In the rows, zero is written as 128.
A state moves one step at a time under one of 6 hidden systems, and each row is a state written as 26 numbers. Each run below is a few steps of one system.
P, trace 1 (9 x 26):
[[152  82  94 140 154 137 148 124  88 113 123 135  97 127 135 145 161 119
   72  73 121 146 132 155 133 121]
 [108 130 101 160 118  87 139 151 124 132 131 198 164 145 156 130 118  97
  141 155 139 109 113  92 138 139]
 [128 157 162 102 129 125  99 124 159 170 116  78 147 140 117 120 101 121
  162 138 106  84 128 131 114 102]
 [150 133 154 122 106 148 126 107 100 128 162 113  81 120 110 147 134 186
  109 113 133 161 136 161 143 120]
 [116 109 101 147 136 134 154 130 138  75 118 146 140 101 132 117 146 129
  120 151 160 172 133  92 127 171]
 [123 113 102 121 172 122 125 142 137 142  84 115 149 141 146 123 133  66
  118 101 104  98 122 124 114 116]
 [138 144 149 141 101 105 123 129  99 175 158 167 116 162 134 146 113 136
  132 121 109  91 116 152 143 100]
 [124 150 157 126  98 126 118 116 153 116 155 107 139 111 108 121 112 174
  161 174 153 140 132 109 132 142]
 [135 116 123 106 155 160 126 120 133 101  97  74 110  99 123 125 145 130
  104 104 128 170 142 136 119 133]]
P, trace 2:
[[122 132 209  97  85 123 138  99 123  88  42  89 118 119 163 102 107  78
  152 127  42  99 132 172  78 144]
 [168  53 107 142  83 151 136 129  71 114 218 125 141 134 110 184 149 153
  136 111  97 109 193 131 119 114]
 [ 64 166  90 100 131 174  80 179 165 114 149 171 157  99 142 138 128 108
  144 152 129 176 144  90 162 159]
 [105 118 174 110 148 177 155  99 156 132  81 138  97 128 119  91 135  91
  132 113  65  90 108 182 117 138]
 [139  63 129 155  84  93 115 106 105  86 199 135 130 141 123 143 151 135
  125 127 127  96 111 162 153 118]
 [108 156 119  99  93 107  80 154 132  84 111 114 166  96 164 147 105 121
  154 149 114 161 152 101 132 147]
 [129 119 146 106 138 199 160 126 108 151 106 124 107 120 124 136 128 114
  138 109  71 129 171 133  96 129]
 [113  96 107 153 127 157 130 136 142 124 198 175 127 143 107 125 160 122
  115 129 137 112 121 138 153 136]
 [ 98 145 134 107 125  97  88 125 167  94 101 128 147 116 142 111 120 114
  141 141 118 116  98 144 158 144]]
S, trace 3:
[[124 125 145 154 169  54 173  99 159 159  41 154 157 162 138  82 104  76
  151 145 117  31  62 130 115 123]
 [196 106 132 132 107  73 102 120  71 194 174  56 141 166 117 182 108 160
  140 101 125  77 151 130 111  48]
 [145 201 126 109  88 152 106 153 103 124 158 136 113  93 128 172 107 218
  120 140 157 224 185 100 145 149]
 [ 89 115 124 128 184 206 181 114 187  89  88 128 116  84 101  75 156 121
  126 157 154 177 124  98 112 185]
 [123  79  94 163 180 103 132 134 152 130 118 135 133 171 139  94 169  40
   73  91 143  74  68 155 126 109]
 [162 166 138 138 101  29 111 129  91 184 117 162 152 170 153 162  81 149
  140 123 112  64 109 141 151  91]
 [159 147 161 104  98 141 127 107 103 152 151  64 127 100 100 163  93 217
  183 159 133 158 179  94 116 112]
 [118 123 107 124 146 205 132 145 148  78 143 102 100  92 116 114 170 136
   80 118 166 223 158 113 116 164]
 [ 95 118  96 156 178 127 163 137 165 107  80 203 135 139 146  83 152  64
   90 121 135 111  80 133 138 165]]
H, trace 4 (9 x 26):
[[158 148 146 108 134 135 127 101 164 114 121  76 134 105  86 121 116 203
  138 142 144 134 150 133 129 142]
 [112  82  87 124 176 143 133 119 112 108 115 105 108  92 132 137 155 125
  113 113 155 182 119 109 145 126]
 [130 134 109 171 134  96 161 149 122 132 108 176 143 154 155 113 133  85
  101 134 153 124 112 100 108 140]
 [153 154 135 123 139 103 124 129 144 185 117 127 154 159 113 133  99 136
  143 122 109  62 131 135 126 105]
 [131 143 155 109 115 130  99 107 110 155 158  83  93 116 115 148 119 177
  138 129 144 156 119 141 149  96]
 [129 118 126 141 126 135 148 116 137  73 124 111 123  97 120 115 142 155
  117 150 168 182 135 106 120 163]
 [124  99  78 138 182 129 150 141 141 121  90 141 154 127 136 123 144  86
  111 111 125 117 128 105 122 140]
 [131 149 133 146 127  99 128 139 103 189 128 164 121 166 149 137 115 102
  120 115 121  96 105 133 132  95]
 [149 162 172 126  93 108 118 110 135 148 151 106 128 135 107 130 103 182
  150 152 135 111 130 137 128 118]]
S, trace 5, 9 rows:
[[117  81 141 163 105 119 178  89  95 101 153 160 106 106 120 128 137 164
  155 171 157 150 110 106 141 146]
 [120 130 110 122 132 118  84 160 179  92 126  69 182 130 137 109 137  79
  121 137 145 124 139 102 100 136]
 [141 146 122 112 156 143 145 133  94 167  78 162 100 137 148 147 123 115
   99  74  78 122 138 160 130 115]
 [119 107 144 162  99 123 156 110 114 151 187 170 125 137 108 133 124 156
  167 173 149 108 113 109 143 123]
 [131 150 133  98 125 124  67 136 179  99 135  53 153 116 117 118 127 137
  123 130 141 135 136 136 128 128]
 [134 120 125 123 145 135 160 114  85 114  70 148  86 109 154 139 135 127
   96  92 106 165 128 149 130 139]
 [114  96 120 171 114 118 162 135 127 130 160 167 156 144 129 120 133 102
  155 168 147 104 122  83 112 136]
 [135 160 126  96 140 132  72 151 168 154 134  83 157 143 117 133 118 119
  124 108 111  96 140 143 129 108]
 [135 135 149 122 122 135 149  99  82 139 116 152  70 111 132 148 123 174
  118 110 116 158 119 162 154 123]]
H, trace 6:
[[189  94 112 190 129 115 206 153  75 130  89 127 136 174 159 121 148  58
   65  91 125 114 164 104  30 125]
 [139 158  90 136 136 128 112 166 138 224 197 198 182 172  99 166  99 154
  163 135 117  54 156 101 160 101]
 [ 89 203 203  83 128 145  85  95 161 173 116  83  72 107 113 106  98 173
  158 152 144 160  78 156 161 107]
 [167  64 142 151 123 125 169  74 119  38 124  67  90  98 105 108 169 170
   86 121 164 171 123 155 111 155]
 [124  79  27 146 163  90 125 165 121  85 114 162 198 117 159 156 144  86
  118 121 139 132 149  70 141 149]
 [114 195 144 127 141 126 132 167 110 222  80 164 130 169 168 130  94  67
  133 118 100 104 122 105  99  96]
 [162 147 198 139  97 148 143  94 131 186 188 113  93 161  74 122 118 194
  138 139 133  86 127 166 122 101]
 [115 111 111 101 133 123  82 100 164  63 158  81 131  75  99 133 140 195
  137 147 166 171 117 137 186 149]
 [115 103  95 130 160 117 152 134 106  70  47 119 121  93 175 121 146  77
   98 112 134 190 123 102 109 154]]
R, trace 7:
[[137 121 132  91 135 119 122  92 158  96 104 113 151  92  98 140 108 189
  167 139  95 102 145 148 161 150]
 [100 112 145 111 116 170 116 134  93 118 125  82  98 104 155 137 141  88
  134 124 120 189 139 110 100 114]
 [153 137 114 173 108 129 158 156 133 110 150 178 142 159 133 117 144 113
   79 124 141 122 145 126 104 158]
 [112 114 103 109 166 124 118 122 162 141 113 150 159 126 114 129 121 120
  152 122  95  73 116 141 164 128]
 [105 136 173 115  97 119  99 112 100 144 140 104  92 124 147 134 119 122
  147 136 122 141  97 146 137  97]
 [162 127 144 142  92 126 149 118 124  83 146 118 129 120 114 127 132 173
  115 140 141 147 158 129 111 155]
 [115 109  88 113 164 161 130 147 147 110 107 127 153 110 130 132 140  99
  123 114 111 138 156 107 123 145]
 [107 140 135 142 127 128 128 145 116 162 128 167 115 155 155 123 131  79
  115 118 118 115 102 134 125 112]
 [143 125 150 138 108  96 129 103 139 129 151 137 134 140 108 126 118 164
  143 144 127  85 111 152 148 126]]
R, trace 8:
[[184 136  94 118 106  76 100 138 130  52 108 119 169 119 138 154 126 166
   82  95 111 127 171 159 141 160]
 [101 118 115 100 137 175 147 147  89 160 102 162 141 108 151 165 110  97
  176 127  63 131 176  91 116 128]
 [107 136 163 159 100 161 125 147 157 158 197 136 126 171 115  95 143  87
  125 153 149 103 109 125  99 117]
 [135 137 127 112 142 122 104 104 172  96 128 136 117 117  99 115 139 173
   99 110 128 116 105 192 182 149]
 [106  93 136 115 119 108 140  99  79  92  84 120 107  87 164 145 123 122
  154 134 106 163 120 120 136 132]
 [153 123 127 153  89 116 130 160 118 113 148 108 164 152 145 131 130  92
  117 134 128 120 165 100  75 130]
 [131 152 106 110 149 169 112 153 157 160 146 162 145 141 107 140 126 134
  116 104  97 101 155 146 146 132]
 [ 83 122 159 126 127 146 136 101 128 145 137 155  91 116 127 114 130 129
  155 151 128 134  84 138 156 125]
 [143 112 151 142 102  92 125 106 138  74 127  87 130 124 129 108 137 136
  115 140 151 131 111 144 118 139]]
Z, trace 9:
[[152 118 143 115 105  71 104 102  99 158 145  83 149 128 122 165  95 171
  182 145 120  94 132 117 141  86]
 [132 162 152 115 110 172 117 136 128 131 148  67 112 105 118 131 124 160
  130 148 162 200 164  92  98 130]
 [116 112  89 140 182 182 173 135 148 109 103 164 117 111 117 108 158 117
   93 116 146 166 133 112 128 166]
 [102 107 100 148 155  79 125 131 135 137 111 175 145 151 151 115 135  74
  121 124 130  82  72 133 155 120]
 [161 163 170 124  94  65 102 117 121 154 119  97 138 157 134 135  93 145
  136 129 116  80 115 154 123  98]
 [160 127 145 111 111 147 135 106 110 129 143  71 119 100  99 154 117 200
  152 140 135 156 173 113 116 124]
 [ 96 114  97 131 153 181 140 146 139 105 136 131 123  98 128 120 156 111
  120 140 163 194 139  83 124 151]
 [108 136 106 146 165 121 141 147 152 134  90 179 132 149 149 101 142  69
   88 107 125 109  94 139 133 141]
 [152 125 142 137 120  63 124 105 114 159 122 138 139 158 129 137 105 138
  140 121 108  58  99 159 148 101]]
X, trace 10, 9 rows:
[[172 105 194 131  79 166 163 117  91 111 114  56 105 143 135 120 135 100
  117 108  79 123 179 148  34 120]
 [119  70  62 116 126 168 100 152 111 103 203 170 156 112 120 181 155 132
  135 107  94 128 174 126 173 133]
 [ 51 178 159 104 122 161 105 142 164 126 104 169 115 109 155  99 118  86
  151 159 110 154  94 127 145 153]
 [149  91 181 141 101 126 151  95 121 101 118  95 102 146 127 105 144  99
  110 110  93  88 113 184  93 124]
 [135  94  95 115  97  91  85 136  93  90 162 130 155 112 148 179 128 142
  140 120 108 132 150 130 162 122]
 [ 94 166 148 101 115 171 123 148 126 135 102 127 123 103 149 130 111 111
  156 148 107 171 154  95 109 142]
 [129  91 142 139 135 184 156 122 133 131 149 132 109 144 111 112 156  96
  111 110 103 106 135 154 104 131]
 [110 115 112 128 113 100  92 132 139  98 153 161 144 129 139 135 136 121
  124 125 116 108 106 155 173 134]
 [120 151 166 110 102 107 117 116 119 115  87 106 122 111 152 127 105 127
  149 142 110 142 123 131 119 131]]
Z, trace 11:
[[ 98 112 102 112 162 136 138 138 121 101  52 154 130 111 170 124 136  58
  114 101  81 136 124 132 125 147]
 [146 115 140 164 105  93 145 134  82 178 155 170 126 181 146 143 122  97
  124 115 110  72 114 139 117  94]
 [146 168 152 109  93 124  87 131 161 143 179 111 155 135  95 142 103 185
  153 147 124  97 152 141 145 122]
 [108 121 150  91 134 181 127 101 126 101 113  85  88  75 118 129 136 158
  140 133 121 191 138 135 135 141]
 [115  80 106 167 131 142 167 135 114  81 129 158 121 127 149 110 167  79
   94 127 146 157 120 112 107 154]
 [132 139  97 133 135  92 108 162 149 137 115 170 179 162 149 132 119  81
  117 111  97  67 128 135 133 129]
 [139 155 170 104 110 115 108 108 101 187 133 119 108 137 124 155  96 162
  158 120  95  99 123 157 148  89]
 [136 116 163 135  95 158 137 104 129 106 179  92 107 109  97 124 136 183
  142 161 158 163 142 121 121 138]
 [108 108  92 121 152 162 124 145 159  65 109 119 143  98 135 115 158  99
  105 124 133 171 144 111 123 168]]
X, trace 12, 9 rows:
[[147  89 129 103 142 106  70 130  95 152 129  15 117 150 148 149 143  69
  106  69 109 108 115 157 104  52]
 [151 174 117 139  67 135 133 163  73 121 160 215 119 127 153 179 114 177
  103 119 112 173 184 128 145 155]
 [ 82 100 149 118 141 184 158 109 179 123 127 124 154 100  95  99 125 115
  206 190 114 108 137  85 113 156]
 [120 115 125 113 158 143  78 132 146 130 140  78  95 145 132 113 165  82
   69  74 130 129  90 185 139  96]
 [148 140 131 152  80  74 154 121  85  85 109 206 123 127 163 148 117 155
  110 128 113 137 129 149 149 162]
 [112 102 139 114 123 122 126 120 131 137 117  78 171 113 129 135 106 108
  201 169 110 103 148  76  99 115]
 [135 149 127 105 139 186  92 154 125 159 159  98  98 137 121 140 146 119
   84  82 121 156 148 154 122 104]
 [118 120 129 154 112 139 171 116 129  94 138 213 116 119 123 119 139 150
  119 146 125 134 122 141 155 175]
 [102  99 135 121 138  94 106 116 157 110 106  86 160 123 136 107 125  87
  164 150 126  95  96 116 125 119]]

Name the system that made each run.
trace 13 (2 x 26):
[[159 179 108 161  80  48 102 153  65 163 179 204 124 159 156 179 106 181
   96 121 167 144 116 128 177 106]
 [114 182 164 119 135 135 158 116 172 147  79  97 153  98 110  99  85 162
  193 203 160 148 141  55  92 153]]
 -> P
trace 14, 2 rows:
[[ 69 155 141 106 147 187 116 143 133 195 134 203  97 143 138 126 125  84
  140 113  76 105 102 158 160 114]
 [136 111 193 145  81 114 128  84 141 111 179 136  93 151 103 102 141 153
  122 135 120  82  81 205 150 124]]
 -> Z
trace 15:
[[ 78 142 154  94 114  66  65 111  75 140  85 124  80 118 197 147 112  84
  135 107 102 148  50 171 179  81]
 [173 137 191 156  20 113 158 134  72  93 146 114 132 143 155 140 109 135
  136 153 108 140 186 115  53 142]]
 -> X
trace 16 (2 x 26):
[[184  87 119 125 156 127 118 112 112 156 150  42 113 148  98 144 150 142
   93  77 133 103 138 157 113  76]
 [124 170 102 149 111  98 126 150  96 125 139 198 117 123 155 153 120 162
  101 134 168 187 122 108 165 143]]
 -> P
trace 17, 2 rows:
[[ 97  94 104 110  89 136  71 178 128  79 148 121 179 135 177 144 144  27
  132 113  66 108 160 125 106 132]
 [140 173 155 110  91 166 121 155  80 177 136 185  96 156 152 163 113 121
  107  81  52 116 165 175 126 114]]
 -> Z
trace 18:
[[115  48 141 147 135  95 153  66  99 119 142 130  98 118 118 129 143 140
  157 137 133 101  69 153 167 106]
 [141 143 138 137  71  79  80 152 142  73 148  74 170 134 153 122 124 110
  119 150 153 141 141 110  97 135]]
 -> Z
trace 19:
[[115 186 181 123  64 109 113 124 122 140 150 136 132 118 134 135  87 175
  182 187 140 146 132 103 133 134]
 [143 103 136 104 144 186 133 111 159  80 116  53 123  94  97 114 150 146
  119 120 120 155 167 135  99 151]]
 -> S
trace 20 (2 x 26):
[[123 111  72 121 174 177 151 143  93 196 164 151 138 107 103 181 121 169
  168 136 141 156 175  56 144 110]
 [ 89 174 139 149 156 184 132 152 200 166 158 156 117 153 104  72 147 100
  104 152 179 136  93 116 121 141]]
 -> X
trace 21, 2 rows:
[[120 139 142 128 114 137 150  96 128 142 163 211 108 113  95 143 114 212
  159 153 118 113 118 153 196 148]
 [ 85  93 153 125 126 131 110 104 161  73 129  54 126  93 128  91 147 104
  156 172 166 163  91 104 115 136]]
 -> P
trace 22:
[[130 154  96 153 162 121 125 161 179 111 107 121 153 144 135  91 146  89
   74 124 179 144 116 105 106 149]
 [161 135 111 133 168 100 162 115  99 180  80 168 118 146 130 148 111 146
  112  90 104  90 123 147 143 112]]
 -> H
trace 23, 2 rows:
[[163  96 106 124 219 126 193 107 161 174  31 104 176 141  98 110 113 100
  150 108  81  32 148 114  87 123]
 [125 124 128 143 117  99  80 130  75 214 219 131  86 170 130 164 133 137
  118 107 160 117  77 149 173  44]]
 -> P
trace 24:
[[165 156 124 159 129 180 172 131 106 158 178 205  66 147  97 137 150 194
   57  94 149 161 143 167 150 142]
 [ 73  94 119 129 133 115 127 101 193  77 139 174 171  99 108 102 128 131
  189 189 127  91  90 118 181 171]]
 -> Z
trace 25:
[[ 98 159 171 133 113 137 105 133 119 185 154 147  83 162 143 114 126  94
  120 123 127 117  78 156 136  90]
 [156 117 156 143  98  96 145  81 135  89 148 130 119 119  97 123 126 204
  134 150 145 116 116 160 154 147]]
 -> R
trace 26, 2 rows:
[[140  85 109 147 155 125 161 102 121 134 134 228 103 156 113 132 153 128
   86  72  75  53  96 219 186 135]
 [105 109 170 124  42  50  70 103 119  96 179 121 159 127 145 146 102 138
  198 178 108  80  97 143 164 113]]
 -> Z
trace 27 (2 x 26):
[[140 169 122 114 146  56  73 117 122 109  86  96  87 125 157 128 130 144
   56  81 165 169  70 185 175 110]
 [160 118 143 171 111  67 217  97  75 115  62 158 134 117 150 130 100 153
  152 167 142 134 135  79  93 154]]
 -> S
trace 28 (2 x 26):
[[149 111 100 151 178 115 162 135 143 164 102 126 158 154 118 117 130 101
  119 119 139  84 127 101 104 116]
 [138 156 114 122 149  86  94 129 127 177 133 119 131 141 125 146 111 155
  125 119 153 117 103 129 163  93]]
 -> Z
trace 29, 2 rows:
[[119 101 145 174  81 140 125 144  83 148 221 152  90 169 145 131 159  89
   99 126 153 136 105 136 117  96]
 [142 176 131 111 101 132 105 144 192  88 135 161 172 131 109 119 114 161
  119 135  98  94 159 159 143 176]]
 -> Z
trace 30 (2 x 26):
[[155 114 191 105 151 169 154  72 196  76  74   8 104 103  79  64 145 149
  116 129 128 128 129 167  76 152]
 [146  36  29 146 161 117 125 136  75  82 163 151 124 113 139 176 181 122
   71  68 139 159 138 136 170 124]]
 -> H
trace 31:
[[134 158  80  84 171 104 121 144 129 160  59 108 197  90 132 174  75 159
  194 147 108 129 185  51 132 130]
 [117 153 156 137 164 217 160 135 110 238 155 119  60 153 107 119 138 116
  114 114 150 157 122 113  95  82]]
 -> X
trace 32, 2 rows:
[[118  98 113 114 173 134 135 128 136 153  79 155 140 151 141 124 132  58
  123  81  52  50 116 168 131 117]
 [128 117 162 140  72  93 112 113  68 181 195 157 109 157 137 166 109 147
  166 140 111  91 109 145 155  79]]
 -> S
